In the data rows, the value 128 means zero.
Here are some points, each followed by its number:
[120 109 136 110 117 111 112 137] 0
[113 109 137 110 114 111 117 143] 1
[189 126 108 127 141 168 152 108] 2
[111 116 154 110 111 111 135 154] 3
[117 120 115 110 124 114 110 126] 4
[111 109 109 154 116 111 180 124] 5
[116 179 150 132 111 111 110 162] 6
[111 112 148 110 111 111 137 146] 7
[120 110 129 110 124 113 110 137] 8
[115 109 151 110 111 111 134 140] 9
[134 109 129 170 181 164 110 110] 10
[111 137 113 110 120 111 110 124] 11
[111 123 114 110 123 112 110 123] 12
[150 123 108 123 121 159 152 108] 13
[152 109 119 194 185 181 110 113] 14
[171 121 108 129 130 160 153 108] 15
[120 166 148 110 111 111 141 111] 16
[111 141 112 110 116 111 110 115] 17
[169 109 110 110 111 116 208 108] 18
[156 109 123 191 189 180 110 119] 19
[111 119 118 110 128 113 110 124] 20
[111 169 135 113 111 111 124 108] 21
[111 134 155 110 111 111 127 155] 22
[119 181 148 136 111 111 110 168] 23
[115 109 135 110 122 114 110 139] 24
[194 129 108 131 143 168 159 108] 25
[111 146 112 110 114 111 110 116] 26
[144 109 130 178 185 175 110 108] 27
[111 109 159 110 111 111 148 152] 28
[111 144 112 110 113 111 110 111] 29
[111 154 108 127 111 111 113 133] 30
[116 109 136 110 119 111 116 137] 31
[114 109 141 110 111 111 128 139] 32
[111 158 138 113 111 111 135 108] 33
[131 109 134 160 170 156 110 108] 34
[111 131 129 125 116 114 110 154] 35
[111 156 116 110 111 111 121 108] 36
[164 125 108 125 127 162 153 108] 37
[116 176 147 133 111 111 110 166] 38
[111 152 114 117 111 111 118 120] 39
[208 129 108 130 157 172 156 108] 40
[111 133 111 110 118 112 110 126] 41
[114 136 111 110 118 111 110 118] 42
[111 109 167 110 111 111 141 143] 43
[167 123 108 125 129 161 157 108] 44
[111 114 154 110 111 111 139 146] 45
[111 144 130 134 113 117 110 153] 46
[111 151 108 110 112 111 110 108] 47
[153 109 119 190 186 178 110 110] 48
[134 109 127 171 183 167 110 111] 49
[183 123 108 128 136 165 158 108] 50
[137 109 132 175 185 171 110 111] 51
[112 115 127 110 128 113 110 127] 52
[111 118 157 110 111 111 147 140] 53
[111 109 140 114 125 111 126 145] 54
[111 148 109 110 117 111 110 109] 55
[124 166 147 110 111 111 118 167] 56
[113 113 124 110 124 115 110 135] 57
[113 109 146 110 111 111 132 136] 58
[187 125 108 128 138 168 152 108] 59
[129 109 139 154 160 150 110 108] 60
[111 148 112 110 111 111 110 109] 61
[111 149 114 110 111 111 111 108] 62
[111 130 156 112 111 111 117 162] 63
[113 112 129 110 126 112 110 135] 64
[217 133 108 134 157 175 160 108] 65
[223 131 108 131 161 177 154 108] 66
[222 130 108 132 161 178 161 108] 67
[145 120 108 124 119 154 151 108] 68
[111 109 154 110 111 111 151 153] 69
[111 146 109 110 112 111 110 111] 70
[113 125 149 110 111 111 159 142] 71
[125 111 141 148 158 146 117 108] 72
[116 113 129 110 123 115 110 133] 73
[116 180 148 134 111 111 110 169] 74
[175 122 108 129 135 164 158 108] 75
[113 110 108 152 121 111 172 127] 76
[114 109 142 110 111 111 123 139] 77
[111 151 142 117 111 111 110 159] 78
[183 127 108 126 139 165 154 108] 79
[111 156 114 110 111 111 113 108] 80
[144 118 108 123 120 156 150 108] 81
[111 154 111 124 111 111 111 121] 82
[134 109 140 158 169 153 110 108] 83
[177 127 108 126 137 167 158 108] 84
[119 170 146 126 111 111 112 168] 85
[134 109 136 156 169 158 110 108] 86
[111 109 109 156 116 111 174 124] 87
[179 123 108 126 137 166 151 108] 88
[121 119 142 137 144 136 131 108] 89
[111 109 152 110 111 111 150 145] 90
[215 133 108 132 157 174 161 108] 91
[112 127 156 110 111 111 158 145] 92
[111 141 144 127 111 111 110 154] 93
[111 128 155 114 111 111 127 157] 94
[115 109 137 110 122 111 112 141] 95
[112 112 123 110 128 112 110 127] 96
[157 124 108 128 125 157 153 108] 97
[159 124 108 128 128 159 153 108] 98
[151 109 122 186 186 177 110 112] 99
[157 109 122 194 189 179 110 120] 100
[222 133 108 135 163 179 161 108] 101
[118 170 153 115 111 111 119 176] 102
[118 179 146 133 111 111 110 167] 103
[111 161 119 133 111 111 110 131] 104
[157 109 119 192 186 180 110 113] 105
[122 172 147 128 111 111 110 170] 106
[111 109 147 110 111 111 135 141] 107
[113 125 119 110 123 114 110 131] 108
[111 158 124 113 111 111 119 108] 109
[111 162 115 124 111 111 114 113] 110
[111 116 124 110 128 112 110 126] 111
[111 133 155 110 111 111 126 155] 112
[114 130 109 110 122 111 110 122] 113
[126 165 143 110 111 111 147 111] 114
[112 109 108 151 120 111 171 132] 115
New points follow, each followed by the number of its nearest point above.
[111 109 117 155 113 111 185 124] 5
[111 133 116 121 114 111 110 147] 35
[111 109 113 153 115 111 184 124] 5
[115 119 123 110 120 111 110 142] 57
[174 109 116 110 111 113 208 108] 18
[170 109 110 110 111 113 201 108] 18
[111 125 125 122 118 111 110 147] 35
[111 125 124 129 116 111 110 147] 35
[111 158 116 110 111 111 112 108] 80
[120 114 128 110 123 115 110 129] 73
[118 182 151 133 111 111 110 159] 6
[111 159 124 110 111 111 121 108] 109
[111 124 126 127 118 111 114 149] 35
[111 161 139 110 111 111 139 108] 33
[205 129 108 133 151 171 156 108] 40
[111 149 111 118 111 111 118 136] 30
[111 144 148 113 111 111 110 155] 78
[119 167 147 110 111 111 129 168] 56
[170 109 117 110 111 112 208 108] 18
[111 145 148 115 112 111 114 156] 78
[111 120 168 110 111 111 136 139] 43
[111 124 151 110 111 111 154 139] 71
[118 166 152 110 111 111 117 175] 102
[111 162 122 115 111 111 116 108] 109
[165 109 118 112 111 111 201 108] 18
[111 146 139 128 111 111 110 161] 93
[115 109 140 110 115 111 115 143] 1
[123 121 142 133 142 135 128 108] 89
[111 157 133 117 111 111 132 108] 33
[111 149 144 118 111 111 110 148] 78
[111 164 123 133 111 111 110 124] 104
[111 109 115 154 114 111 187 127] 5
[111 113 153 110 111 112 142 146] 45
[127 109 136 155 162 150 111 108] 60
[111 144 110 125 112 111 110 142] 30
[173 109 118 110 111 112 208 108] 18
[111 109 112 156 112 111 185 127] 5
[112 140 108 110 116 111 110 114] 17
[111 130 110 110 114 111 110 133] 41
[111 125 116 110 121 111 110 124] 12
[118 182 151 134 111 111 110 159] 6
[111 117 158 110 111 111 148 143] 53
[111 158 134 137 111 116 110 135] 104
[111 109 115 154 112 111 187 131] 5
[111 153 108 125 111 111 110 135] 30
[111 109 112 154 118 111 183 127] 5
[112 109 144 110 112 111 120 136] 77
[121 166 149 111 111 111 125 167] 56
[111 115 162 110 111 111 150 143] 53
[121 166 149 111 111 111 116 167] 56
[149 121 108 127 124 159 152 108] 13
[111 142 141 122 111 112 110 157] 93
[126 158 142 110 111 111 150 111] 114
[111 163 112 125 111 111 110 109] 110
[111 125 148 121 117 111 113 154] 63
[111 109 162 110 111 111 146 152] 28
[111 117 158 110 111 111 152 140] 53
[113 116 129 110 124 112 110 128] 52
[170 109 117 110 111 111 207 108] 18
[143 109 125 179 189 173 110 108] 27
[112 135 111 115 111 111 111 150] 35
[111 164 124 119 111 111 122 108] 109
[111 123 138 118 122 117 110 152] 35
[111 109 109 154 118 111 183 124] 5
[111 109 113 158 116 111 190 131] 5
[111 126 152 110 111 111 143 139] 53
[111 129 134 127 118 113 110 145] 35
[111 159 117 110 111 111 113 108] 80
[111 136 148 115 111 111 119 162] 63
[122 166 144 110 111 111 140 108] 16
[111 125 155 110 111 111 143 142] 53
[121 166 148 110 111 111 118 170] 56
[111 109 153 110 111 111 147 147] 90
[114 179 150 131 111 111 110 162] 6
[111 109 118 156 113 111 187 123] 5
[111 150 133 137 111 115 110 145] 46
[111 109 114 158 113 111 192 130] 5
[111 146 110 117 111 111 112 132] 30
[111 145 112 110 114 111 110 115] 26
[124 165 148 111 111 111 117 171] 56
[112 109 141 110 111 111 123 136] 77
[111 155 109 126 111 111 115 129] 30
[129 109 132 160 173 157 110 108] 34
[111 160 123 116 111 111 115 109] 109
[159 125 108 128 129 161 153 108] 98
[124 170 148 115 111 111 119 176] 102
[207 127 108 133 154 173 153 108] 40
[149 109 124 182 185 176 110 116] 99
[111 166 117 131 111 111 110 131] 104
[118 131 145 110 111 111 154 138] 71
[124 109 144 149 154 147 122 108] 72
[111 164 124 120 111 111 123 108] 109
[114 112 132 110 122 114 110 130] 73
[111 130 110 110 119 111 110 127] 41
[111 164 113 127 111 111 113 110] 110
[111 155 113 110 111 111 111 108] 80
[111 141 127 131 112 112 110 153] 46
[118 109 140 110 111 111 130 139] 32
[111 136 138 132 113 111 110 153] 93
[111 124 133 123 117 112 118 155] 35
[111 112 154 110 111 112 140 142] 45
[118 164 147 111 111 111 116 167] 56
[121 118 140 137 143 136 128 108] 89
[111 147 111 116 111 111 118 137] 30
[111 133 145 125 111 111 116 156] 93
[122 109 137 110 122 111 112 136] 0
[111 177 120 123 111 111 110 108] 110
[111 109 108 155 114 111 185 127] 5
[170 109 111 110 111 117 208 108] 18
[120 164 148 110 111 111 123 170] 56
[206 129 108 130 152 175 156 108] 40
[114 133 114 110 119 111 110 119] 42
[121 165 150 112 111 111 115 168] 56
[120 140 144 110 111 111 149 134] 71
[150 109 126 185 185 176 110 116] 99
[115 114 128 110 128 115 110 127] 52
[120 169 150 121 111 111 114 168] 85
[111 110 147 110 111 111 139 138] 107
[138 109 131 178 186 171 110 112] 51
[168 109 119 110 111 113 204 108] 18
[111 114 170 110 111 111 150 144] 43
[111 133 111 110 119 111 110 118] 42
[111 167 110 129 111 111 110 117] 110
[111 156 125 111 111 111 123 108] 109
[111 120 154 110 111 112 149 140] 53
[111 109 111 158 113 111 184 124] 5
[178 123 108 128 136 164 151 108] 88
[111 153 138 111 111 111 142 108] 33
[111 169 124 123 111 111 113 108] 110
[122 124 145 135 140 134 135 108] 89
[114 182 151 135 111 111 110 159] 6
[137 109 132 176 187 168 110 111] 51
[121 109 137 110 121 112 110 134] 0
[131 109 138 150 162 147 112 108] 60
[111 110 108 155 116 111 171 124] 87
[111 135 109 110 121 111 110 117] 42
[111 142 113 110 116 111 110 116] 17
[168 109 114 110 111 112 204 108] 18
[111 113 108 150 121 111 172 124] 76
[121 170 148 118 111 111 114 176] 102
[111 124 124 119 120 111 110 139] 108
[113 120 119 110 126 114 110 133] 108
[116 165 149 110 111 111 132 164] 56
[111 125 133 121 125 115 115 151] 35
[111 137 110 113 111 111 110 135] 41
[120 148 145 110 111 111 155 115] 114
[122 150 145 110 111 111 155 117] 114
[118 109 139 110 113 111 121 138] 77
[111 114 154 110 111 112 137 147] 45
[116 163 146 110 111 111 130 163] 56
[124 164 149 110 111 111 119 167] 56
[176 109 110 110 111 113 208 108] 18
[128 109 138 150 161 150 112 108] 60
[111 140 152 112 116 112 110 162] 63
[111 150 115 115 111 111 117 131] 39
[174 122 108 129 134 162 157 108] 75
[129 112 142 146 151 144 125 108] 72
[124 166 152 112 111 111 122 170] 56
[112 109 142 110 111 111 123 139] 77
[145 109 129 179 187 172 110 109] 27
[115 131 112 110 124 111 110 120] 113
[111 165 110 127 111 111 110 116] 110
[122 109 139 110 119 111 110 140] 0
[156 121 108 127 122 157 152 108] 97
[111 155 132 112 111 111 134 108] 33
[119 180 151 135 111 111 110 161] 6
[111 158 115 110 111 111 114 108] 80
[148 109 122 182 187 177 110 111] 99
[111 154 143 129 111 111 110 148] 93
[111 159 130 110 111 111 125 108] 109
[124 166 147 110 111 111 121 170] 56
[111 169 110 131 111 111 110 111] 110
[197 128 108 129 148 169 159 108] 25
[111 165 124 113 111 111 120 108] 109
[170 109 114 110 111 117 204 108] 18
[111 109 147 110 111 111 132 141] 107
[112 109 141 110 111 111 121 139] 77
[118 166 148 118 111 111 113 176] 102
[150 109 121 183 185 175 110 116] 99
[118 109 142 110 111 111 123 139] 77
[111 109 113 155 117 111 185 124] 5
[124 164 147 110 111 111 122 174] 56
[113 135 110 110 118 111 110 120] 42
[111 165 116 123 111 111 117 115] 110
[150 123 108 123 120 158 155 108] 13
[111 128 119 115 117 111 110 133] 108
[111 145 144 115 113 111 110 157] 78
[114 132 109 110 122 112 110 122] 113
[176 109 109 110 111 117 208 108] 18
[117 172 150 120 111 111 114 168] 85
[176 109 110 110 111 116 204 108] 18
[129 112 145 141 150 144 122 108] 72
[111 134 109 110 118 111 110 126] 41
[118 168 152 110 111 111 119 174] 102
[113 125 116 110 125 112 110 131] 108
[172 109 115 110 111 111 201 108] 18
[111 157 117 110 111 111 110 108] 80
[111 119 160 110 111 111 131 150] 3
[130 110 144 144 153 144 117 108] 72
[111 161 137 110 111 111 133 108] 33
[111 148 123 137 111 116 110 142] 46
[116 114 133 110 123 112 110 129] 73
[111 156 130 133 111 114 110 130] 104
[111 183 149 138 111 111 110 159] 6
[115 109 138 110 111 111 120 135] 77
[111 151 125 110 111 111 119 108] 109
[113 109 146 110 111 111 132 136] 58
[169 109 110 110 111 113 208 108] 18
[114 109 153 110 111 111 134 141] 9
[124 168 149 111 111 111 125 170] 56
[111 150 147 110 111 111 110 153] 78
[125 139 145 110 111 111 145 140] 71
[132 109 138 149 160 151 112 108] 60
[120 109 132 110 122 112 110 138] 8
[111 120 152 110 111 111 143 140] 53
[111 153 117 113 111 111 121 120] 39
[111 129 111 110 121 112 110 121] 113
[114 131 111 110 123 111 110 119] 113
[168 109 116 110 111 113 208 108] 18
[120 168 152 118 111 111 110 176] 102
[198 126 108 132 147 170 155 108] 25
[170 109 112 110 111 111 204 108] 18
[127 121 142 134 146 134 129 108] 89
